Read these off the grid that follows. Counting starts at 1.
1) The entry in the top-right corner?
2) The bottom-right entry?
3) The entry at row 1, column 3?
4) The bottom entry of the column that holds the smallest entry?
5) The entry in row 1 and column 1?
6) The entry just left of the smallest entry?
 -7   15  -33   10   13   45  -43   14   16   -3
-19    5   -3    2    5    0   -7  -25    5  -19
-14    9  -15    5    8   16  -20   -9    9  -12
-17    7   -9    4    7  -10   -3   -6    7  -16
-23    2    5    1    2  -57   29   -9    1  -24
-19    5   -4    2    5   -9   -3  -20    5  -19
 -9   13  -28    8   12   31  -34   11   14   -5
-16    8  -10    4    7    4  -12  -13    8  -15
-15    8  -14    5    7  -22    1   12    8  -13
-15    9  -15    6    8  -13   -3    9    9  -13
1) -3
2) -13
3) -33
4) -13
5) -7
6) 2

Read these off the matrix that follows.
1) Which number is the entry just left of the smallest entry?
2) Which number is the maximum?
[[-0.17 -0.15  0.24  0.25  0.16  0.12  0.01  0.11  0.26  0.27  0.28 -0.09]
 [ 0.21  0.15 -0.05  0.06 -0.17  0.03  0.05 -0.09 -0.06 -0.15  0.11  0.04]
 [ 0.22  0.13 -0.06  0.12  0.05  0.13  0.24 -0.06  0.01  0.00  0.00  0.12]
 [ 0.19  0.15  0.03  0.05 -0.07  0.04  0.22 -0.04 -0.08 -0.13  0.00  0.09]
 [-0.13  0.02 -0.09  0.01  0.30 -0.14  0.22  0.24  0.27  0.23  0.21 -0.12]
 [ 0.13  0.14  0.07  0.05  0.00 -0.05 -0.03  0.11  0.09  0.03  0.09  0.00]
 [ 0.12  0.05  0.01  0.12  0.16  0.19  0.20 -0.10  0.07  0.19 -0.15  0.23]
 [ 0.06  0.07  0.04  0.05  0.07 -0.21  0.27  0.25  0.13 -0.04  0.15 -0.11]
 [ 0.15  0.13 -0.04  0.17  0.07  0.15  0.22 -0.07  0.05  0.10 -0.09
   0.21]]
1) 0.07
2) 0.30

Read these off the grid that follows. Rows and columns are numbered from 1.
1) Give the entry in row 3 and column 3.
2) Give the entry at row 1, column 1.
3) Give the entry just right of -9.
4) Give the entry in the top-right corner.
5) Give the entry at row 3, column 1.
6) Give the entry in row 2 and column 1.
7) Give the entry in row 1 and column 3.
8) Give the entry in the bottom-right corner.
[[ 32  24  23 -10  14  12 -12  18  -6 -23 -23  -1 -11 -55]
 [ 13  23  16  44  22   6 -13  21  31 -30   7 -12 -34   5]
 [-54  17   1  25 -17  -8  17  17 -40  -8  -3 -27   4   6]
 [ -6 -22  11  -3 -40  -6  19  57 -25  21   5 -12  -1   3]
 [  4 -25  19 -37 -34  11  -8  25 -16   0 -27   5 -39 -16]
 [-44 -16  40  -7 -30 -24  -1  -6  -5 -26  -4  15 -10 -29]
 [ 27  43  21  -1 -12   1   5 -26 -34 -24  16  -2  33 -15]
 [ 47  43  -1  16 -11  15   5  17 -30 -11   5  24  16  20]
 [ 54  44  -9 -14  -4  24  18 -11  -2   7  -8 -15 -15  24]
 [-17  -1  -6  17 -30 -27  26 -17   0  18  25   3  10  54]]
1) 1
2) 32
3) -14
4) -55
5) -54
6) 13
7) 23
8) 54

Questions about the matrix below.
1) Report the entry just right of the smallest entry.
2) Report the minimum.
3) Report the last entry, reading row by row.
4) Report the bottom entry of the column that holds the smallest entry.
5) Report the 1st entry on the diagonal from the top-right corner.
6) Report the entry directly below the largest entry.
7) Report the entry just right of the largest entry.
8) Report the top-left entry.
[[ 42  27 -23  -5 -32   8  11 -25 -29 -36 -20  20]
 [ 31  17 -25   2 -18  -8  24 -12 -11 -25  -5  -1]
 [-19 -10  21   0  11  18 -22  -2   0  17  -6  15]
 [-34 -24  26  11  26  15 -15   4  17  34   4   3]
 [-42 -26  19   6  37 -13  -2  31  33  37  21 -25]
 [-11  -7  16   3   6  24 -21 -12  -4  13  -9  21]
 [  8  -1 -15  10   0 -19  28   5  10  -7  12 -22]
 [-26  -7  12 -15  21 -18  -9  38  14  15  10 -18]
 [  8  -5 -14  21   5  -3  28 -12  10   3   5  -9]
 [-36 -18  19  -3  28  -9 -11  28  22  28  14 -16]]
1) -26
2) -42
3) -16
4) -36
5) 20
6) 31
7) 27
8) 42

M = [[-5, -12, -3, -16, 2, 10, -11, -11, -15, 13, 1, -1, -51], [-4, -13, -6, -1, -3, 1, 7, 9, 5, -6, 5, 16, 19], [-6, -12, 13, -5, 9, -16, 0, 3, -11, -8, 9, -16, -1], [-3, 19, -10, -14, -18, -12, -2, -5, 1, 1, -9, -6, 6], [-7, 7, 7, 5, 2, 5, -11, 11, 10, -7, -21, 0, 11]]
The entry just left of the centre entry -> -16
The median of all entries -> -2
Which number is the entry just right of 16?
A: 19
Which number is the entry just left of -14?
A: -10
Which number is the entry just left of -21?
A: -7
Which number is the smallest entry?
A: -51
Which number is the entry just right of -21?
A: 0
